These are runs of 7 systems, one row a step. Runs of the same system follow the same rule from any start.
Z73, run 1, 10 rows:
277 -300 -19 -171 -59 26 221 -192 246 6 196 359 35 -175 -76 -37 -79 -289
246 86 123 12 250 -235 84 210 126 157 -345 72 -223 98 -256 38 -348 21
-129 -72 -193 -169 165 -286 183 -18 231 -128 -236 -410 -70 -155 330 98 20 3
-124 -351 47 -126 135 -27 18 69 174 -100 -125 -32 290 -95 -344 -269 393 -9
-179 88 155 208 123 199 83 -201 158 -7 -144 63 304 -257 -237 -85 -409 -112
-9 73 309 -143 -156 -288 40 -275 367 275 97 -80 -116 71 184 -245 -207 -26
26 76 234 22 174 -440 -79 -80 -243 138 -308 -426 92 238 -90 -58 190 190
-323 -261 -61 330 -159 -194 -81 -123 -172 -330 -27 -162 422 -121 167 85 158 -146
-281 18 37 373 -252 60 -185 117 190 15 267 298 145 122 -280 -453 11 -130
32 626 -102 89 -76 101 -72 -284 -135 253 107 -200 -156 104 5 -306 -254 -21
Z795, run 2 (10 x 18):
46 -224 -188 71 24 -242 5 167 -45 -131 -144 -106 -55 -135 -91 48 263 -197
-238 -210 -92 48 -45 167 27 118 108 -201 -153 -14 108 -224 -221 -161 -100 -84
-48 120 85 -237 9 122 37 -156 295 75 -50 22 100 -123 -35 -341 -212 46
288 256 255 -164 115 -216 -35 -205 -41 240 -200 -95 -24 -41 -7 -70 19 14
11 -120 281 163 -59 -286 -137 6 -212 26 -200 -192 -42 -125 49 268 140 -62
-458 -189 195 265 -139 37 -180 261 84 -75 10 -57 59 12 -57 21 130 107
-346 188 9 27 27 360 -20 -109 128 103 242 -86 116 161 -92 -274 8 185
260 225 27 -87 -55 22 57 -441 -174 240 308 42 40 213 1 -164 -21 -14
319 34 14 238 -162 -381 -89 -32 -383 3 26 160 -53 172 94 216 -95 -158
-210 -23 -262 305 -189 -171 -203 440 -69 -292 -64 -2 -99 24 252 177 55 -46
Z609, run 3, 10 rows:
337 -72 -67 -145 12 -54 165 -120 33 113 152 187 -175 66 -58 13 -89 -117
204 -51 -37 94 108 -192 80 124 -124 -61 -233 58 -89 27 -30 223 -290 -26
-122 -211 -233 -32 96 -120 105 187 136 -251 -148 -82 21 -77 88 88 26 -21
-14 -37 -143 -48 254 102 74 131 191 6 -76 34 70 -59 -302 -201 201 -55
104 58 88 -136 136 136 142 -300 127 118 -63 -18 85 -235 -170 -112 -180 -124
79 -170 342 -136 -61 -246 79 -88 153 102 -164 -21 -107 6 -22 -13 -257 47
-212 -97 190 188 155 -271 -25 124 13 -30 -270 -227 36 70 -15 191 -22 131
-413 -188 -79 173 71 48 61 -41 151 -66 98 -243 182 -21 -71 -52 218 -27
-126 96 54 69 2 212 12 -208 87 164 241 37 168 115 -309 -390 -18 -19
96 277 177 -27 -101 -113 -8 -382 -70 166 44 -52 52 110 114 -164 -338 40
Z73, run 4 (10 x 18):
-185 7 482 24 -129 -129 -79 -440 26 138 -44 -210 276 -122 77 -130 -112 7
-187 -59 484 256 -198 -394 -196 -113 -68 116 -21 -106 165 242 37 -101 2 95
-393 114 30 470 -100 -225 -174 -69 -186 -25 102 -264 194 278 107 -72 86 54
-195 77 -172 297 -269 5 -146 -198 -220 -33 402 -27 191 219 -10 -316 252 -126
230 320 -144 260 -276 41 -195 -158 -419 44 224 188 33 168 -154 -254 -82 -155
319 333 -205 56 -380 -192 -250 22 -361 -50 59 115 -266 45 272 -26 -102 -137
159 156 -275 -67 -288 -101 -337 427 -304 -166 -116 34 -330 41 179 -21 320 5
-95 126 -320 -90 -194 476 -273 378 -256 -287 -84 25 -120 -283 61 34 207 31
13 101 21 -326 -282 709 -177 173 13 -52 150 311 -186 -287 43 -34 -44 98
219 240 356 -402 -17 473 -111 89 -58 225 -19 162 -304 -43 115 259 -189 340
Z609, run 5, 10 rows:
-2 225 -101 15 194 4 -23 44 -90 43 -13 -152 22 105 63 64 208 118
74 -156 -84 16 -40 63 83 -194 -84 4 223 22 56 -62 -31 44 161 -177
89 -20 53 111 -117 50 -55 84 -33 4 47 282 -26 63 -122 -23 -256 -44
-30 197 -100 -83 10 -31 -29 84 28 -73 -123 -82 -99 6 248 36 -180 99
102 -94 -91 -135 85 -133 7 59 -31 7 -27 -121 -60 73 -7 2 313 14
83 -101 6 142 93 117 18 -35 -107 -42 15 130 162 -152 -201 107 56 -156
-78 -31 26 -46 -124 152 13 27 214 -50 44 156 -62 -121 40 -47 -278 -16
47 147 56 -177 102 -49 -23 105 46 115 -152 -128 -182 122 11 -66 -60 187
56 -115 26 -44 162 -84 105 -152 -153 14 -56 -201 104 -24 13 198 175 8
-91 -297 91 182 -50 26 37 25 83 -44 129 203 125 -2 -137 79 2 -105
Z463, run 6:
152 -183 8 -182 -1 -150 121 -51 -163 -211 -264 -25 63 -41 140 216 -307 104
-76 -117 37 104 234 -230 -9 271 270 -105 -188 94 181 -69 18 138 170 -11
-193 66 -64 122 186 216 36 47 208 149 37 -169 -111 -164 -283 -83 184 -149
-31 -202 99 -239 -188 231 138 -320 -20 82 175 -152 -88 -58 -140 -173 -116 -14
183 -97 290 -135 17 -206 65 -197 -87 25 -148 88 182 146 -4 -2 -329 170
-131 137 135 263 217 -368 -32 88 104 20 -206 -139 138 36 199 237 -8 11
-304 -95 -92 280 19 -89 -59 140 35 46 75 -274 -81 42 -158 -58 369 -95
-138 -126 -94 37 -179 330 31 -220 -198 -70 189 -36 137 27 -305 -305 -62 -51
108 70 111 -157 -198 -65 -1 -309 47 -23 91 243 250 74 172 -251 -344 29
207 369 92 40 77 -513 -146 36 32 125 -244 -46 -45 90 250 -5 -7 16
Z324, run 7, 10 rows:
4 198 -43 -166 99 -278 -12 9 65 39 -139 -292 -102 79 283 -21 89 130
29 -263 -19 -9 -22 -104 -23 -91 -196 -47 24 -145 136 -47 -112 -11 429 -99
-99 -66 -40 278 -37 243 -21 65 -22 -87 30 230 145 -166 -288 -38 -145 -192
-61 292 44 -71 -62 75 -50 59 287 101 10 85 -171 33 138 -196 -320 59
163 152 142 -314 62 -187 -52 -136 -114 160 -117 -282 -98 117 150 -49 171 192
1 -260 83 145 -65 -70 -55 -112 -362 -151 -51 -62 249 -130 -38 224 217 -90
-251 -108 -5 349 -144 166 -119 319 143 -140 92 324 24 -62 -115 32 -127 -111
-123 382 -103 -128 53 213 -25 114 236 174 110 -71 -272 164 78 -214 -117 177
236 70 48 -344 -15 -34 67 -405 -280 130 97 -217 25 155 118 -62 117 131
219 -258 136 223 -45 -181 -65 -55 -356 -160 -71 241 301 -20 -75 290 -21 -126
Z160, run 8, 10 rows:
-451 -111 -13 20 -86 31 -15 280 420 -47 -91 -173 -210 -105 -14 -184 -55 58
-54 46 -74 -436 85 254 77 -164 -77 35 -82 -333 -2 95 -156 -366 88 268
268 13 326 -163 60 18 48 -516 -111 166 100 125 308 -60 -38 -1 5 -37
-96 92 459 433 -13 -325 -167 67 124 184 -27 185 89 118 34 164 -157 -40
-490 86 -100 237 -140 -94 -106 168 -19 -85 -14 -417 -174 133 232 14 -10 169
-142 -261 -240 -218 -212 225 6 -160 -272 -161 258 -201 103 142 -78 -288 339 84
279 124 -2 78 -5 227 -29 -253 -204 31 228 464 388 21 -298 -187 -70 -153
197 463 21 277 -97 -318 -145 41 161 144 32 321 -112 3 232 -2 -330 -224
-9 43 -145 12 -192 -475 -213 354 -182 -104 -310 -363 -411 75 260 59 141 34
-108 -395 -182 -185 -174 295 -99 90 -391 -387 -178 -196 111 -321 -69 92 352 5
Z463, run 9, 10 rows:
-404 -176 369 74 35 152 -161 61 39 12 3 -45 330 98 -175 -75 285 261
-252 240 313 210 19 295 -72 -320 15 254 331 14 251 123 -103 -100 0 89
0 159 237 130 -240 -178 -50 -353 -131 266 367 -50 -74 358 215 -27 -102 57
111 91 -89 308 -69 -418 -112 24 -462 -61 18 -58 40 456 120 129 -85 90
-178 21 -448 432 -73 -164 -116 214 -203 -344 94 71 243 135 165 61 123 -131
-12 154 -512 101 -157 117 -101 170 78 -129 266 297 71 8 -86 -439 177 -259
352 375 -338 -324 -225 197 -32 -145 -81 -10 37 141 -172 -168 70 -365 -171 -144
452 90 17 -447 -244 -220 -169 89 -135 -122 -321 117 -206 -272 362 50 -92 -20
74 14 129 -88 84 -33 -290 604 -7 -183 -524 92 -127 -286 53 284 149 106
-387 -46 60 -63 68 608 -139 426 249 -55 -17 -1 -144 -338 -71 168 316 138
Z557, run 10, 10 rows:
-468 256 9 27 141 189 20 -66 401 140 -25 -367 -20 -155 39 -207 20 93
-46 -175 213 -375 -191 80 83 -401 23 210 233 -258 -60 110 -82 -337 170 104
30 -105 455 164 -79 -27 -81 -318 -417 57 15 63 350 163 -176 80 -185 133
-332 131 159 483 -201 -220 -169 48 48 -64 119 77 102 136 383 222 -243 3
-274 190 -339 244 -56 -119 -118 167 78 81 347 -158 -153 348 53 -237 390 -16
132 -31 -403 -79 -130 308 87 -361 -336 -87 356 9 186 -22 -179 -277 206 -201
439 34 124 -12 -342 -48 -161 -129 -186 -69 47 610 187 -79 -36 -131 -321 -191
200 639 36 222 -32 -255 -359 304 -120 70 -309 99 -249 -28 245 117 -147 -9
-127 82 -365 -132 -126 -25 -186 288 -133 -164 -112 -402 -356 -220 332 110 539 -43
-48 -405 -107 -298 -110 496 -95 233 -94 -239 -6 193 137 -244 -370 -173 443 18
Z324, run 11, 10 rows:
-32 28 -16 -184 -164 51 -185 247 75 -162 -161 112 -49 -98 139 -95 16 94
-45 124 61 -210 40 277 -118 96 33 41 -10 -27 -16 -135 73 38 227 129
18 -75 203 -88 -126 299 -24 -136 -105 80 156 30 -79 -140 4 159 10 11
15 -101 234 51 -116 131 -45 85 -129 7 0 127 -116 93 -30 234 -261 154
-161 -26 25 41 34 11 31 135 -24 -82 18 -49 -46 209 216 252 -106 240
-68 -149 -100 15 77 33 122 8 8 -6 250 -25 7 276 58 121 184 116
105 -77 -193 154 157 85 224 -118 -103 44 245 103 51 186 -184 83 -56 -102
185 -12 -221 41 71 -136 189 -64 50 -34 82 152 -28 116 9 13 -324 -123
222 9 -204 -114 177 -349 111 92 88 -22 -169 -20 -58 95 58 -29 -23 -44
85 -129 -228 -86 165 -142 116 10 49 -100 -142 -147 58 -199 -46 -9 242 -177
Z557, run 12, 10 rows:
59 -77 54 173 -35 13 47 -47 -158 2 -93 41 -47 -3 -251 28 -331 -88
-80 81 -94 -21 -75 -197 -24 73 72 -126 -148 -64 4 81 224 -58 -259 78
-25 70 -78 -47 121 -207 -66 20 45 25 -51 -160 100 55 22 -149 341 -9
-10 -134 49 46 -6 116 20 -179 -30 17 38 -63 91 -259 -189 -39 134 -203
-34 -59 209 5 -215 57 -85 15 44 26 -50 124 -76 -50 -114 -141 -288 -4
-72 273 65 -49 3 -43 -131 29 -52 33 -127 -154 -23 151 158 -100 -121 216
-94 -40 13 -52 -41 -75 -75 -87 -85 -37 80 -178 89 -1 178 50 323 49
-92 -181 116 180 -83 131 -77 29 -50 6 149 166 117 -30 -196 22 146 -87
-74 145 -15 104 -96 247 -20 -22 48 4 135 147 -30 19 -17 -48 -300 -1
124 196 -70 -169 -56 -84 -48 -33 -60 74 91 -12 -142 224 201 -92 -47 131
Z160, run 13, 10 rows:
309 -261 -105 -110 206 -22 230 46 299 13 124 437 120 -48 -182 41 104 -210
145 269 -68 181 436 -89 173 151 212 173 -241 -1 -169 -71 -181 160 -318 -97
-55 -248 -64 -195 76 -284 266 -58 239 -13 -179 -410 -309 -140 157 111 -99 -61
-79 -494 141 -152 248 -45 155 37 -23 -105 -270 -187 220 -2 -365 -6 145 144
-268 12 132 73 299 268 192 -278 312 49 44 -16 400 -213 -148 -23 -135 -26
-96 110 219 8 114 -221 111 -167 456 385 161 -93 -98 209 -95 -319 -62 -3
-5 39 170 77 81 -340 72 -321 -296 154 -182 -515 25 248 -98 -77 -142 130
-263 -393 162 214 -213 -265 -21 -314 -142 -217 41 -142 450 -40 96 -17 63 -93
-391 71 -25 376 -64 11 -228 139 129 -68 111 145 386 101 -263 -443 183 -46
-88 535 -268 31 -178 99 -107 -236 -19 137 147 -210 -66 7 1 -530 -29 -131
Z795, run 14 (10 x 18):
-81 134 -54 -96 202 -7 41 -69 -49 -95 -214 -185 231 46 72 -34 -81 191
42 -61 90 13 82 -127 11 -167 135 73 112 56 188 -113 37 29 268 -159
34 -17 119 236 10 -33 -22 86 0 151 -34 35 -142 -43 -298 10 -71 -168
-210 3 35 -22 -150 -28 19 -89 14 -30 -51 -256 -100 8 121 -64 -214 75
-12 0 39 -104 26 -157 -62 -30 -25 -37 -13 -18 202 201 16 -196 166 152
9 128 -20 227 94 26 -30 -105 -105 23 41 39 187 -92 -78 74 85 -149
-56 -30 32 131 -217 -48 -75 1 86 69 146 45 -150 -58 32 -68 -22 -172
0 104 -52 -61 -75 -2 -96 103 -123 -17 -99 -78 -85 153 -54 -174 -90 118
-12 57 -67 -93 -48 41 -79 -133 -164 -146 -7 -73 191 -43 170 -14 65 60
81 -7 67 58 -69 6 -130 88 20 13 82 261 77 -36 -38 -20 136 -98

Which system made each of these runs?
run 15:
187 63 275 -153 82 201 -23 157 183 304 133 243 -333 18 -101 167 23 82
33 -50 74 -110 60 148 141 -154 -269 39 -76 -351 -282 -36 90 383 -232 129
 : Z324
run 16:
54 -144 -44 70 -7 -227 -4 167 -91 -9 -125 -5 -46 245 -265 -194 -51 41
-96 107 -188 34 123 -31 63 -174 -36 -163 -132 -163 263 -136 76 -64 -108 -61
 : Z557
run 17:
-51 -171 -58 -363 -75 202 -39 249 -87 -89 -155 -115 -163 230 -301 -359 45 326
-65 139 -2 -185 201 370 105 -345 -69 -128 24 11 496 -98 118 53 -100 182
 : Z324
run 18:
-98 -151 -109 -24 94 92 71 35 214 20 298 143 161 130 -146 -180 310 -30
170 140 -143 122 137 192 187 -226 -71 122 114 77 -19 -8 -280 -66 -298 -173
 : Z795
run 19 (2 x 18):
-117 -177 -314 11 198 -240 189 150 151 -157 15 -225 -79 21 320 316 273 -43
10 -352 -250 28 256 194 240 92 -30 -32 40 -86 -36 -61 -470 45 299 -145
 : Z160
run 20 (2 x 18):
-210 -20 -110 -52 -110 115 -162 331 -211 -273 -339 -192 -59 76 -66 -110 -151 290
-42 37 -142 -385 -61 309 -18 -175 29 -143 140 7 234 -197 257 -110 230 59
 : Z160
run 21:
-179 60 -116 192 -132 113 -93 45 -381 -215 -323 -294 -12 -112 -113 -16 -289 26
-191 -146 -82 -346 -216 39 -100 -8 109 -262 49 22 269 37 233 -345 185 201
 : Z609
run 22:
153 -137 -3 63 -128 53 28 -159 -306 10 178 67 -6 68 -90 86 17 -85
30 -35 -38 204 -86 -18 -42 87 -45 -132 54 324 118 62 7 79 -231 -54
 : Z160
run 23 (2 x 18):
68 209 119 -40 -32 -370 -25 -219 14 171 -66 -210 -48 222 114 -227 -191 76
-34 -19 26 138 -35 -396 -97 -186 -287 -27 -125 -349 147 36 82 1 259 -71
 : Z557
run 24, 2 rows:
-104 -28 -99 168 17 -272 35 -37 31 -26 -82 -232 -27 -63 59 27 28 -164
-101 -141 -71 24 -74 -99 -41 77 53 -55 -36 -57 46 20 -202 -280 146 -74
 : Z324
run 25:
234 203 172 -105 173 -63 -151 44 -187 191 -129 -122 -141 -80 103 343 412 61
-181 -436 217 167 -177 201 -63 125 -193 -66 115 -41 -128 -133 -124 385 198 -28
 : Z795
run 26, 2 rows:
30 0 397 196 17 -215 -12 -246 -68 331 55 -102 16 172 -265 -82 -26 -40
-306 -39 180 317 -187 -180 -71 -204 -128 -94 -30 -210 156 100 101 -21 -287 43
 : Z160
run 27, 2 rows:
-80 99 -162 -42 -209 57 -29 1 -58 -18 -7 -240 -292 -55 118 -96 -189 -33
174 -192 -29 -290 -147 -55 -35 -14 -198 -154 -81 38 37 69 -7 -140 74 104
 : Z160
run 28 (2 x 18):
70 135 -225 -70 61 -82 -93 4 -134 -88 -273 -156 135 -101 -257 -403 139 -84
-70 42 60 -121 -268 68 -154 -174 24 -126 -135 -44 159 -450 117 -213 -18 -173
 : Z463
run 29 (2 x 18):
-216 2 -2 227 86 321 45 162 113 28 76 30 -100 -80 -168 177 -90 -30
-89 -147 -34 -203 -45 200 173 -114 170 77 284 -19 -114 166 13 -99 -37 120
 : Z463
run 30:
40 -289 288 -60 -259 -102 35 -117 103 231 320 97 -223 196 -89 -74 37 -26
-37 128 7 295 93 52 -13 -99 -428 -1 -13 -83 123 300 -168 104 -257 156
 : Z557
run 31:
-45 -56 -117 -100 115 -161 -88 208 176 -215 -262 80 290 -87 -71 -270 175 22
-81 221 -7 -19 145 153 -25 -68 279 116 -15 -40 96 -351 -43 -120 240 -196
 : Z324
run 32 (2 x 18):
-123 147 -92 -72 -41 248 -44 -57 65 -65 -9 -41 43 -196 77 -119 -71 -2
120 9 163 -262 -114 -39 -105 -57 54 92 25 44 -77 -16 58 -144 102 60
 : Z463
run 33, 2 rows:
-177 146 183 -58 128 168 -6 -19 83 55 -152 -192 6 -81 34 63 -125 184
-11 -57 246 -116 42 -34 25 -159 78 169 123 -97 37 78 33 21 175 106
 : Z795
run 34, 2 rows:
-28 270 61 134 136 182 -38 -131 -172 67 146 170 339 370 -107 -128 -178 244
-5 249 -83 135 -78 -191 -12 -300 -8 82 332 -13 77 112 444 125 58 -103
 : Z463
run 35:
153 382 -89 -33 192 36 122 -285 -45 153 115 -45 -11 105 165 77 -202 22
249 -235 -69 -27 -92 -394 130 -105 -117 37 115 -28 -198 194 85 126 -19 -130
 : Z609
run 36:
206 11 -153 -207 -59 152 170 -350 -91 135 235 -123 -169 -67 -48 -101 45 -163
327 -163 123 -81 -54 -111 33 -64 -239 -62 -194 207 83 -8 -194 12 -306 -38
 : Z324
run 37 (2 x 18):
72 136 -102 -145 -32 -78 -100 226 105 -53 -134 69 -134 22 87 -161 -22 58
104 122 -48 -213 129 74 -54 -7 -71 9 -141 -151 4 -121 -5 -10 219 40
 : Z557
